Turns, then the turns between two rows, first turn first; the first pair answered:
k_595:
[ 28   2  50  28  40   9 -16 -25   8  15  10 -37  18  13  33 -23  55  39
 -71  25  -2  -6]  ->  [ 29 -13  50  13  36 -22  -1 -11  20 -26  17 -12   7  29  28  36  65  37
 -68  12 -27  -4]
[-26  42  27  -3   1   2   3 -18   4 -27   9  43   6 -29 -28  27 -31 -17
  48 -18  15   3]  ->  [-23  50  27   8  11  28 -12 -24  -2   7  14  25  -7 -30 -20 -23 -40  -4
  39 -15  36   5]
[ -1   1  11   7   0  -7  14  25  12 -21  15  28 -29  -1  -3   2  10   1
  25 -16  -2  14]  ->  [ -1   2  27  -6  -3   7  11  16   4 -22  -7  34  -9 -16 -18  -5  -6  -9
  33 -14  -2  18]
[-23   4   2  -5 -24   5   0  16 -17  22   6  -9  18  10  10 -16  14 -10
  -4 -19   7  -8]  ->  [-20  -2  -4  -8 -22  -4   1  21 -12  15  16  -8  10  21  15 -12  15  -7
  -7 -20   2  -7]
k_303:
[ -8  15   4  13  17  36  26  23 -10 -28  -3  12   3 -21 -19  15  13  21
 -17  10  25  21]  ->  [-11  15  11  18  47  21  19  23 -20 -16  -1 -14   6  -6   0   3  21  27
 -47  13  10   8]
[-26   5   4 -13 -24  36   0  -4  -2   9 -30  -3  14 -13 -13   5  -8 -11
  25 -12  17   4]  ->  [-20 -11  15  -9   7  12 -13 -10 -24  28 -22 -41   8  17  14  -3   2   4
  -9   1   0 -18]
[ -9 -11 -26 -15  19 -10  16 -11  27  -5  -4 -21 -25   8  -2   0  14   7
  -9  -5  28  33]  ->  [-10 -13 -18 -17   9   6  25 -19  32  -3 -14 -14 -14 -10  -2  -7  16   6
   4  -7  29  42]
[-16  21 -37   6  -2   0 -48   0   7  19  31  -6 -34  17  -5 -24 -14   3
   4  -2  47 -30]  ->  [-12  35  -7   3 -27  43 -29  -9  11  21   3   6 -13 -28 -20 -30  -8  -5
  33  -5  44  -1]
k_126:
[ 29 -32  33   5  18 -22  18 -17  26 -46 -58  12 -27 -43   8  23  21  31
 -46   9 -66  53]  ->  [ 16 -31  48  -4   6 -22  26 -13  15 -60 -52  16  -7 -35   6  46  19  21
 -36  10 -64  47]
[-14   5 -23  -1 -33  -5  18  27  12 -15  19  22  18  28 -18  30 -37 -17
  30  -3  11  -8]  ->  [-12   6 -39   8 -18  -8  11  24  27  -7  26  17 -13  30 -13  16 -20  -2
  22  -7  34  -5]
[  2   2 -51  13  32 -23 -53 -13  -7   9  -5 -10 -35  20  -3 -12  -8  14
 -28  16   6 -21]  ->  [  1   3 -43  15  36 -19 -56 -25 -23  17 -27  -9 -17   7  -4 -18 -20  14
 -28  22  -9 -16]
Pairs:
(2 to 3 turns a pair)
[ 17  -4  -4  -1 -10  18   1 -39 -43   1 -59  45  47 -32 -46  30   0  -6
  22   1 -33   4]  ->  [ 18   6 -67  37   5  20  10  -8  18  26   2  35 -47 -22 -33 -12  49  32
  15 -29  30  19]	k_595, k_595, k_303
[-24 -34  -8  18 -21 -54  38  22  36 -19  36   1   6  -4   9  36 -22 -37
   4 -30  -7   0]  ->  [-25 -35   9  28  15 -51   7   8  22  27  37 -47  12  12  30 -12 -19 -24
 -36  -7 -13 -14]	k_303, k_595, k_303
[-16 -33 -52 -23  -3 -16 -22  27  -2  11   1  19 -24  24 -40   1 -64 -37
  34  -8  23  -9]  ->  [-16 -54   0 -11  37 -34  -8  21 -11  31  18 -44 -27  51   4 -23 -14  -4
 -23  17 -17 -17]	k_303, k_303, k_595
[-12   0 -10  -3   3  -6   7   7 -15  18  46   6 -66  12  39 -11  12   1
   3   2   7 -29]  ->  [-19  -1  31 -23 -29  11  42   2 -19  -8   7  32 -26 -34  19  24   9 -14
  32   1 -30   1]	k_595, k_303
[-36  17  54  -4 -39  21  34   9 -10   3  -3 -23  37   5  -6   9  13  -7
  20   3  -2  27]  ->  [-30   3  43   0 -13 -27   7  11 -31  -3  14 -39  36  52  11  23  -2  -8
  -9  19 -20  -9]	k_303, k_595
[  5 -25 -18  -2  21 -49   3   7  18 -23  40  -3 -22  42  19  38  13   6
 -36  -3 -19 -25]  ->  [  7 -12  57  12  11  26  39 -12  16  22   3 -30  11 -21  23 -27  43  16
 -29   8 -31  19]	k_303, k_303, k_595
[ -8  29 -42  -2 -27  22  14  15  14  49  42  31  -7 -10 -11 -13 -16  -8
  40  -8  79 -16]  ->  [-14 -13 -35  -6   5 -48  21  28   9   0  65   4 -18  57  25  49   5   6
 -15  -2  19 -47]	k_303, k_303, k_595
[-20  20  -4   6 -16  32   5  21  17  23  34 -10  -7   8   7 -20   9  -4
  14 -13  43  -3]  ->  [-23   6  49  -4 -12  24  23   2  -4   2  10 -25  31   3  17   4  16  -3
   1  -3 -14  -2]	k_595, k_595, k_303
[ 14  14  -3   9  13  18  -7 -19 -14  19 -24  -7  -3 -20   2 -45   4  24
 -10 -12  10  25]  ->  [ 14   9 -19   0  -2  -2  22 -10  11 -26  -9  29 -16 -16  -4  20  11  23
   5 -25  -3  35]	k_595, k_303, k_595
[ 13  -2 -14  14  24   9  20  -5  31  12  -3  -6 -32 -29 -17 -14  24  41
   6   7  -1  20]  ->  [ 13   1 -31  17  31  -5  16   0  35  13  11   0 -43 -15 -18  -4  21  41
   6  -6   6  14]	k_303, k_303
[ 26   0 -15  11  21   0 -23  -8  38   7 -28  17   6 -45  -8 -47  13  38
  -7  23  -6  34]  ->  [ 24 -21 -22   7  29 -47 -22   5  39 -25 -11  27  -7  -8  -1   2  10  36
 -21  21 -29  12]	k_303, k_595
[ -8   8  49  -4  -6  11  14 -10 -51  25 -17 -31  45   1  11 -14 -12  -9
  -3  23 -15  -7]  ->  [-14   6 -32 -12 -19 -29   6  19  -9 -27  17  35   4  25 -12  46 -31 -22
  27  -4  24 -23]	k_595, k_303, k_595
[  0  19 -23  -9  -9   4 -40 -22 -41  15 -15 -16  35   0  -5  -7 -36 -23
  -3  -1  12 -30]  ->  [  0   5 -32 -19 -17 -28 -18  -7 -22 -24   3   8  18  14  -1  45 -26 -22
  -1  -7  -5 -34]	k_595, k_595, k_595
[  6 -27  23 -21   4 -31   7 -21 -55 -59 -42   7  36 -11  16  70 -20  -7
 -24   4 -57   7]  ->  [  2 -23  11 -24  -9 -30  10 -23 -48 -71 -46  16  36 -21   2  78 -23 -14
  -5  -2 -54  15]	k_303, k_303
[ -6 -21  -1  -8   3 -21  28  21  23 -31  27   2  -2  28   3  70  14   2
   8  -5 -25   9]  ->  [ -7 -18  19   3  -9   3  47  23  39 -26  23   4  -4  13  -4  59  30   2
  21  -3 -18  29]	k_303, k_126
[  3  10  68 -24 -10  13  11 -46 -36 -15 -13 -27  53 -10  22   3  -3   4
  34  38  -1  14]  ->  [  5  -1  27 -30  22 -30 -31 -43 -48   1  13 -41  33  40  27 -12 -21   7
   9  42  15 -29]	k_303, k_595, k_595
[  0   1 -17  -8  22 -29 -10  -1   1   0  -4   3  -6  32   4  10 -13  -7
  15   3   1 -14]  ->  [ -2  11 -22  10  19  -2   3  10  20  11   5   5 -18  14   5 -16   2   4
  26  -2  22   3]	k_303, k_595, k_595
[ 11   6 -12 -22 -29 -31 -16   2 -17 -16  -2  17  15  36   4  28 -28 -28
  10 -13  -5 -23]  ->  [ -3  15  14 -14 -51   4  13  12  -7 -11  -3  22  26  20   2  25 -13 -35
  31 -22  -2  -9]	k_303, k_126
[ 14 -49 -25 -41   6 -28 -11  -3  17   9 -45 -19 -31 -26  45 -13 -10  21
 -25  -3 -22   2]  ->  [ 14 -31 -20 -41   0  -2   0  -2  21  15 -48 -11 -33 -51  36 -32   3  21
 -11 -15  -7  23]	k_303, k_303, k_595
[-11  -3 -31   5  -6  33   6 -11  -2  21   1  -7 -14 -31  -2 -71 -11  -9
  46 -15  43  26]  ->  [-14 -27 -42 -10 -15 -15  30   9  23 -50  20  35 -23  -4  -7  28  -2 -10
  47 -30   8  27]	k_595, k_595
[ 13  -1 -40  -3 -26  33   6  22  28 -32  39  10  12  -1 -10  42  -1   1
 -29 -30  22  24]  ->  [ 17   5  -8   9  -1  49 -31  -9 -10  25  35 -43  35  -6   9 -17 -13   5
 -59   2  19  12]	k_595, k_595, k_303
[ 16   2  -1  -9  -1 -42 -21  -4  -8 -16  17  -9   5  29  11  26  -4   7
   0   3  -4 -14]  ->  [ 16   9  21  -1  -2  -5 -35 -24 -23  21   7 -29  19  13  10 -27  -2   9
   6  11   9  -4]	k_303, k_595, k_303
[-22  10  54   2 -35  25  21   9 -24  33 -12 -39   1  10  27  11  41  18
  -1  18 -12   0]  ->  [-21  20  29 -18 -48  14 -17  -2 -56  27 -22 -16  27  15  10  20 -14 -13
  17  32  -1 -26]	k_303, k_595, k_595
[-21  13  -3  21 -10  22  15  31   4  46  31 -35 -10  27  25 -33  20  -2
 -12   0  42 -30]  ->  [-26  13  -8 -10 -52   9  30  27  -3  -7   8  27  34  -3 -12  44 -18 -41
  41  -9  21 -22]	k_303, k_595, k_595
[ 11   7 -40  18  32 -17 -21 -17  -1  -4  26 -11  -9  27   9 -29  16  23
 -21  -1  39 -11]  ->  [ 10  -4  34   8  26  -4  10 -31 -26 -22  -7 -24  40   1  19  -6  37  20
 -27   9 -24  15]	k_595, k_303, k_303
[ -3   4  42   0   4 -39  17  35  14  -3  84 -19  -6  62  23 -36  23   2
   0  27  -2 -31]  ->  [ -5   4  44 -27 -13 -48  -9  22 -23 -17  54   4  39  56  -3  -7 -27 -35
  23  39 -14 -53]	k_595, k_595, k_303
[ -7 -23   7  20  34 -33  20  17  25  -9  30 -32 -39  39  35  13  38  26
 -39  -3 -22 -14]  ->  [ -6 -15  72   4  10  14  26 -20 -19  10 -23 -36  40 -14  22 -13  12  -4
 -22  12 -49   5]	k_303, k_595, k_303
[-15   0  25 -39   6  26 -28  -8   4  31  21 -61   1  29  14 -57  41   5
 -12   9   9 -12]  ->  [-18   5   9 -72 -48  31   1   4  26 -32   5  21  29  -3 -20  14  22 -21
  50 -10   4  15]	k_595, k_303, k_595
[ 11  21 -10  31  34 -10 -47  24 -39  13  21 -64 -18  21   1 -66  -4  53
 -44  14  28 -38]  ->  [ 16  32  -4  32  -7  46 -24   4 -21   6 -28 -15   5 -59 -41 -73  -6  47
  11   1  41  13]	k_303, k_126, k_303
[ -7   4 -30   4  -2 -13  12  34  12   3  46  -3 -21  36   5  14  -8   0
   9 -37  35 -30]  ->  [ -5   3  35 -11  -3  10  -4  -3 -45  36  -4 -35  44  10   2 -18 -38 -19
   2 -10   1 -23]	k_595, k_595, k_303
[-13 -16  21  10  14   0   5  10  27  -3  57 -39   1  17  18 -42  43  26
 -37   3 -16  -3]  ->  [-14  -9  36 -20 -36  22  19  -4  10 -33   9  15  64 -29 -18   0  -5 -14
  20   0 -35  11]	k_595, k_303, k_595
[ 10  12   2  -6 -19 -10  26   5 -18  41   2 -30  19 -15  10 -20  -4 -33
  43  18   6 -13]  ->  [  7  -1  -1 -18 -29 -31  44  15 -12   4   8 -10  20   1   8  27   0 -32
  46  13  -8 -10]	k_595, k_595, k_595
[  1 -10 -21 -28  21 -48 -35 -40 -19  -7 -54   9   7  -3 -17   4 -55   4
 -23  12 -39 -51]  ->  [  4  12 -64 -12  22 -21 -42 -30   9  15 -34  19 -29 -22 -27 -39 -54   8
   3   1  17 -38]	k_595, k_303, k_595
[-31  -9  30 -26 -59  -1  15 -26 -28 -39   8  22  53  11 -11  70 -39 -63
  31 -13 -19  -2]  ->  [-28  -6 -42  -7 -13 -39 -42 -18 -24  15  61 -22 -15  69  11  14 -44 -49
 -13 -15  38 -58]	k_303, k_595, k_303
[ -9  -3   8  17  -1  20  -8 -17 -18  37 -21 -57  43 -12  35 -65  -6  20
 -16  20  12   6]  ->  [-11 -19  28 -13 -29  -7  23 -19 -19 -28 -40  -9  72 -10  15  25 -23  -7
   1  10 -39  13]	k_595, k_595, k_595
[-14 -22 -10  12  20  22 -10 -27 -74  29 -10   2  14  -3 -13 -35  -6  23
  14  29   9  51]  ->  [-14 -30 -56  15   7 -10  10  -3 -39 -21  14  44 -22   3 -22  28   6  23
  36   5  21  54]	k_595, k_303, k_595
[ 17  32   1 -66 -12  31  -6   3   6 -16 -40  41  29 -67 -55  14 -30 -36
  38  23  43 -29]  ->  [ 22  24 -43 -32  43  10 -41   9  11  37  10 -17 -38 -16 -16 -48 -17 -13
 -19  30  80 -59]	k_595, k_303, k_303
[-29  -1  60 -25  -4   8  32  26  15 -28  -3  -6  20  34   8   5  32  13
  38  -7  -1   5]  ->  [-25   2  38 -30  22 -21  -1  26   2 -11  10 -26   5  70  21  -7  23  10
   9  -7  -4 -30]	k_595, k_303
[ -9  -9 -32  -6   9 -15 -21   8  16  34  29 -20 -43  35  11  -9  16  15
  -7   3  51 -25]  ->  [-13 -27  56 -11   6  -6  17 -14 -17  22 -10 -48  19  18  19  13  30  12
 -29  23 -27  -8]	k_595, k_303, k_303
[-26   3   6   8 -41   9  83   0  29 -36  -2  17 -13 -24 -24  28  39 -23
  41  -8  -2  -2]  ->  [-20   4 -53  13  -2 -45  20   4  10 -24  25   7 -51  43  -8  25   5 -28
   3  -3  14 -61]	k_595, k_303, k_303
[  1  14  45   0  -5   2  21 -29  -9   5  11 -11  12  26  12  -4  25  31
 -26 -16 -19 -26]  ->  [  7  22   0   7 -24  22  16 -21  16  -7   3  38  -5  -8 -30   5  15  25
  17 -38  12   3]	k_303, k_126, k_303
[ -4  10  -3  24  38 -13 -12  -1  -3   7  -3 -46 -52  -1  64 -41  72  57
 -41   1 -43  -2]  ->  [ -7  19 -46 -23 -35 -17 -14   7   7 -67 -31  71 -11 -29  -4  64   5  -1
  55 -26 -26  10]	k_303, k_595
[ 33   8   3  -6  21  16 -34  -9   6  30 -36 -19  10 -38 -15 -27  -9   8
  21 -13 -19  16]  ->  [ 31   2 -23 -12   5  -6 -20   7  26 -11 -23  21 -12 -23 -32  20 -10   3
  43 -30 -11  17]	k_303, k_595, k_303
[-23   0   1  14 -21  -7   1  45   2   3  49  23 -13  23   8   1  25 -10
  -9 -19  44 -12]  ->  [-15   2  -7  22 -32   5  12  40  17 -13  28  44 -21 -15  -8  12  35  -3
   2 -21  38  12]	k_126, k_303, k_595
